Y: several groups of rows, each row roughly a mix of its group's hidden directions:
Y (109 x 11):
[[-16 -41  -1 -59 -27  15 -65   9  23  13   3]
 [ 68  -3 -40   1 -29   7  47  -9   0   9 -44]
 [ 46 -16  13 -32 -20 -45  48 -21 -21 -40  21]
 [-18 -55  20 -14 -25  -9 -12 -42 -47 -25  44]
 [-31  51   8   4 -11   5 -14  40  49  54 -19]
 [-58 -29  -1   0  40 -17  -5 -57   5  33  30]
 [ 64 -21 -13  22   9 -12 -21  21  60 -34  17]
 [-38 -10  12 -14  11 -46 -57 -26 -47 -12  31]
 [  6  33  41  14  15  13  11  84  21   6  16]
 [-34 -25  33 -38 -50  19  -2 -23 -53  -3  29]
 [-45 -67 -30  15  -6 -35  25  27  27   1  19]
 [ 73  12  21  -6  -5  28  35   5 -26  38 -36]
 [ 84   6  -7  15   7  31 -22 -14 -36 -27  18]
 [ -1 -21  52  20  -3  -5 -39  32 -56 -32  33]
 [-10 -25  43 -31 -33  27   1  38  63  11 -22]
 [ 52 -41  40 -10  44 -44 -29  -9   5  -2  21]
 [-28  12  -8  19  32  80 -17 -19 -12  39  17]
 [-10  -8   6  39   6 -52  44  57 -15  -2  39]
 [-42  39 -18 -14   1  52 -38 -32 -43  15  19]
 [ 50  11 -16 -20 -25  26  31 -34 -60  -8  31]
 [-10 -39 -34  36 -20 -51  30  29  48  -2  14]
 [ 34  11  57   4 -28 -19  14 -17   5  69 -18]
 [-38  60 -18  43  28   2  24  35  31   8 -22]
 [ -4 -39  13  52 -48 -52 -16  32 -26   4  -4]
 [ 68 -26 -10   0   1  19  47 -29 -45 -11 -18]
 [-28  27 -31  22  -7  18 -83   6   5  15  29]
 [-26  17   3 -57  36  41 -17 -59 -14  -3 -13]
 [-72  -6  -6 -15  -3  11  70 -11   1  12 -24]
 [  2 -14   2  34  49  74 -16  -5  19  -4  39]
 [ 14  28 -10   0 -11   8 -45 -37 -78 -16  17]
 [ 49  -7   0  38  39 -23  49 -12  -6 -18 -52]
 [-22  24   7  28   1 -49 -27  -3 -73 -16  28]
 [ 28  -7  16  10  43 -18 -26 -49 -17   1 -68]
 [-14 -20   6 -57 -31 -18 -64  35  25   6  15]
 [-25 -87   5 -40 -14 -11  20   3 -16 -17  13]
 [ 59 -27 -41  46  -8 -37  16 -15 -35 -12   3]
 [-21  30  25   8  -7 -69  26  46 -21 -35  10]
 [-51 -59  -5  26  15  28 -15 -33 -16 -32  32]
 [-81  11  -8 -21  30 -43 -11  17  15   3  28]
 [ 64  32 -43  37 -24 -18 -35 -13  10 -24   1]
 [ 15  17  33   4   7 -29 -53  30  14 -55  43]
 [ 29 -11  -1  24  24  32 -62   5  13  64  10]
 [ 77  17 -17  -5  14  15 -29 -24 -44 -33   0]
 [ 33  19 -25  30   9  62   2 -26 -40  42 -18]
 [-10 -48 -59  -9 -34  18 -37 -48  11  -2 -10]
 [-25  -5 -54 -12 -42 -13  50 -37   8 -26 -33]
 [-85 -28  16 -34  -8 -22 -22  -8  -9   5  26]
 [ 24  33 -40  31  40 -37   2 -17 -48 -25  31]
 [-44  -9  25 -14  66  11  20 -21  12  32 -44]
 [ 32 -18 -27 -59   2   9  43 -16  39 -38  26]
 [ 49 -33  -9 -56 -19 -21 -41  27  -2 -37  14]
 [ -3  73 -26   7  -3  44 -30  -1 -24 -30  31]
 [-38 -19  14  24  17 -68  15  -9 -28 -40  34]
 [ 45  44  38 -18  -7 -24 -49  11  -3 -50  -2]
 [ 82   6 -11 -45 -12   5 -23  33  19   2 -16]
 [-26   7  17 -30   9  15  50  39  70   8  15]
 [ -1  33 -57   5  29  71   4 -18   4   8  27]
 [-32   2 -21   3 -21  45  39 -22 -67  21 -23]
 [ 64  10  -7 -24 -30  37  22  36   4 -25  42]
 [-42  23 -21 -13 -46 -46   7   3   6 -63  -1]
 [  6 -19 -42  18  43 -28 -21  50  18 -42  34]
 [ 69  -7   9 -44 -39  32 -22  17   7  15 -30]
 [ 35 -55   4 -69 -13   0 -15  -1 -25 -30 -21]
 [ 11  36  68   0  14   3   6  66  27   3  -8]
 [ 37  63  37 -36  16 -36  17  28   3 -27   7]
 [ 27  15  25 -14 -44   8 -10 -14 -29  61 -52]
 [-24  33 -29  18 -18  20 -57  -9   9 -55  37]
 [  0 -26 -24  34  58 -16  20 -35  16  27 -52]
 [-63 -14  38 -14  51 -34  -1  21  -8   0  36]
 [-29 -39 -61   6  -8 -22 -40 -49 -11  21   0]
 [ 34 -16 -36  25   7  45 -52 -18  49  20   9]
 [-68  -9  22  -7 -42  21  44 -17   5   8 -40]
 [ 22  19  21 -16 -48  39 -21  -9 -71   1  20]
 [  0  59  18 -19  19  72  17  10  17  31   2]
 [  9  29 -35   6  69   7 -19  35  -6 -34  40]
 [-31 -16  54 -11  49  32  -6   9 -14  34 -48]
 [ 54  -1 -24   3  22   1  32 -29 -48 -40  40]
 [ 59  40 -31  -7 -21 -31  -8  37 -26  37 -20]
 [-31 -57   2  13 -23  29   9 -48 -55  -2 -12]
 [  8 -20 -27  34  49  31 -21  35  -4  58  25]
 [-37  59 -37  12   3  65  12  10  -3   5  24]
 [  1   6  35  19 -26   8 -53   9   0 -71  33]
 [-63 -40  42  25 -37  21  15  32   3  -9 -11]
 [ 37  23 -34  48  51   3  12 -36  19  20  33]
 [ 11 -32   3   6  57 -75  23 -25  -3 -14  -3]
 [ 35  63 -27  -8 -17  36 -17  49  28  13  12]
 [  9 -27 -20  27 -24  -9  -1  21 -80  -7  44]
 [  5   1 -37  57  30  35 -22 -13  56  20 -19]
 [-21 -17 -31 -11 -36 -31  66   2  32 -10 -41]
 [-32  30 -11 -27 -15  54 -26  22  38  49 -19]
 [ 42 -45   1  29  43 -27  -3  -7  15   1 -62]
 [ 52 -44  53  -8  23 -18  34  13  22  26 -22]
 [ 20 -26  16  28  23 -87   0  -5   1 -26  21]
 [ 21  52 -16 -18  34 -47 -30  28  36 -15  33]
 [-18 -27  67 -39 -45  29   1  34  -4  12  -8]
 [ 44  13 -50  46  38  -3  47 -20 -10  17  -1]
 [-77 -33  27  -1  -4 -43 -27 -13   8  14  22]
 [ 11  22 -44  69  25   7 -23  12  44 -14  23]
 [-19 -41 -56  46   5  -2 -37  31  19 -13  35]
 [ -5  -2 -22 -13  44  -7  37  10 -42  73  -8]
 [-72  50 -22  10  -7  19   0  39  -2 -19  29]
 [ 51  17 -21 -11 -17   5 -56  39  50  14  16]
 [-21  -4  63 -34 -23 -17  40 -26  29 -26 -32]
 [  8 -52   0  47  10   5 -23  67 -17  22  20]
 [ -2 -31 -62  17  20 -30 -32 -42 -38 -26  11]
 [-39  38 -29  32  -1  39 -34  15  46  29  24]
 [ 44  -5  12 -78 -22 -26 -16  18 -22  -4  29]
 [-63 -20  38 -13 -51 -36 -24  17 -17  -7  16]
 [-13  -3  20 -37  15 -11  82 -18  15  20 -37]]
which group is each row in? (one row of each group first):
[ 61   2  23 -42 -18  31  13  37  42 -28   7]
S
[ -3  20 -44  12 -56  47   4 -25  19  24 -43]
B
[-58  14   7  22   6  45  44 -11 -12  10 -54]
L

[ -6 -36  61  17 -28 -23   2  56  24 -32  -2]
B
[ 85   2 -28   9  36   3 -19  -1 -13 -37  -5]
S
[  6  -5  77 -48   2  25 -18  -2   1   1 -47]
S
[ 56 -12  48  21  -9  21 -36   7  -3 -54  23]
B
[ 50  19  -3 -15 -19  54  43   4 -39 -18 -35]
L
[-10 -19  31  25  43 -10 -32  74  22  -4 -19]
S
[ 68 -17  52  17  -7  -7 -28  49  -4  14  -2]
B
[-21   7  46 -17 -13  15  72  21  -4  26 -41]
B
[-68  44  28  -6  24  41  -7   9  31  14  17]
B
[ 49 -67 -19  21 -22 -31   4 -15  20  -7 -39]
S
[-63 -24  -8  48  -6  -9 -25 -10  -6 -39  45]
L
